X =
[[134 141 133 105 110 115]
 [124 116 125 147 144 139]
 [118 125 123 150 140 134]
 [124 121 126 141 139 135]
 [131 122 129 128 131 132]
 [129 132 133 118 120 120]
 [135 132 133 110 117 121]
 [123 119 123 148 143 139]
 [127 123 124 139 136 136]
 [128 131 131 123 124 122]]
Rows and columns are counted from 1.
(1, 1)	134
(5, 4)	128
(6, 4)	118
(1, 6)	115
(4, 1)	124
(1, 4)	105
(9, 3)	124
(6, 2)	132
(3, 3)	123
(1, 2)	141
(4, 5)	139
(2, 4)	147
(10, 5)	124
(5, 3)	129
(6, 6)	120
(9, 6)	136
(10, 6)	122
(8, 2)	119
(4, 3)	126
(10, 2)	131
(7, 3)	133

A =
144	138	126	125	136	147	143	128	117	122	133
124	132	145	146	133	119	119	130	136	126	111
134	124	128	141	148	139	122	117	126	135	131
127	136	129	114	107	116	131	134	124	116	122
117	123	133	133	120	108	111	126	135	128	118
148	138	122	117	127	135	130	115	107	115	130
137	148	143	127	117	122	133	134	120	108	110
119	107	112	127	135	128	117	118	133	146	144
135	124	110	108	121	134	132	120	116	127	143
132	118	119	131	135	125	110	108	120	133	132
128	142	142	130	123	131	145	147	134	119	118
Indices start at 1.
row 1 col 1 -> 144
row 8 col 7 -> 117
row 9 col 10 -> 127
row 10 col 1 -> 132
row 3 col 10 -> 135
row 10 col 10 -> 133
row 2 col 3 -> 145
row 11 col 5 -> 123
row 4 col 11 -> 122
row 5 col 10 -> 128
row 5 col 11 -> 118
row 6 col 10 -> 115
row 3 col 1 -> 134
row 8 col 9 -> 133
row 4 col 5 -> 107
row 1 col 6 -> 147
row 9 col 5 -> 121
row 11 col 8 -> 147
row 3 col 9 -> 126
row 2 col 6 -> 119
row 11 col 4 -> 130
row 1 col 9 -> 117
row 5 col 7 -> 111
row 7 col 1 -> 137
row 8 col 8 -> 118
row 2 col 7 -> 119
row 10 col 11 -> 132
row 10 col 2 -> 118
row 3 col 2 -> 124
row 1 col 3 -> 126
row 11 col 2 -> 142
row 2 col 8 -> 130
row 8 col 4 -> 127

x =
[[124 117 127 120 120 118 122 127 132 133 136 133 125]
 [124 108 127 118 113 119 122 120 131 133 137 133 125]
 [124 119 127 118 109 123 122 127 129 133 136 131 126]
 [124 117 127 118 114 126 122 112 127 135 132 133 125]
 [123 124 126 118 122 123 122 117 129 133 132 133 125]
 [124 117 121 118 114 123 119 120 129 132 127 133 125]
 [126 114 127 118 105 128 122 124 129 133 132 133 125]
 [124 111 127 120 115 126 122 120 129 130 127 133 123]]
Indices start at 1.
(1, 1) => 124
(4, 12) => 133
(5, 3) => 126
(3, 8) => 127
(1, 13) => 125
(5, 2) => 124
(4, 13) => 125
(2, 9) => 131
(6, 7) => 119
(2, 1) => 124
(7, 13) => 125
(8, 2) => 111
(7, 4) => 118
(5, 1) => 123
(1, 2) => 117
(8, 5) => 115
(1, 9) => 132
(8, 11) => 127
(1, 7) => 122
(2, 7) => 122
(5, 13) => 125
(3, 2) => 119
(6, 5) => 114
(8, 4) => 120
(2, 11) => 137
(2, 10) => 133
(8, 10) => 130
(8, 6) => 126
(4, 5) => 114
(8, 8) => 120
(4, 6) => 126
(6, 10) => 132
(7, 10) => 133
(5, 7) => 122
(2, 3) => 127
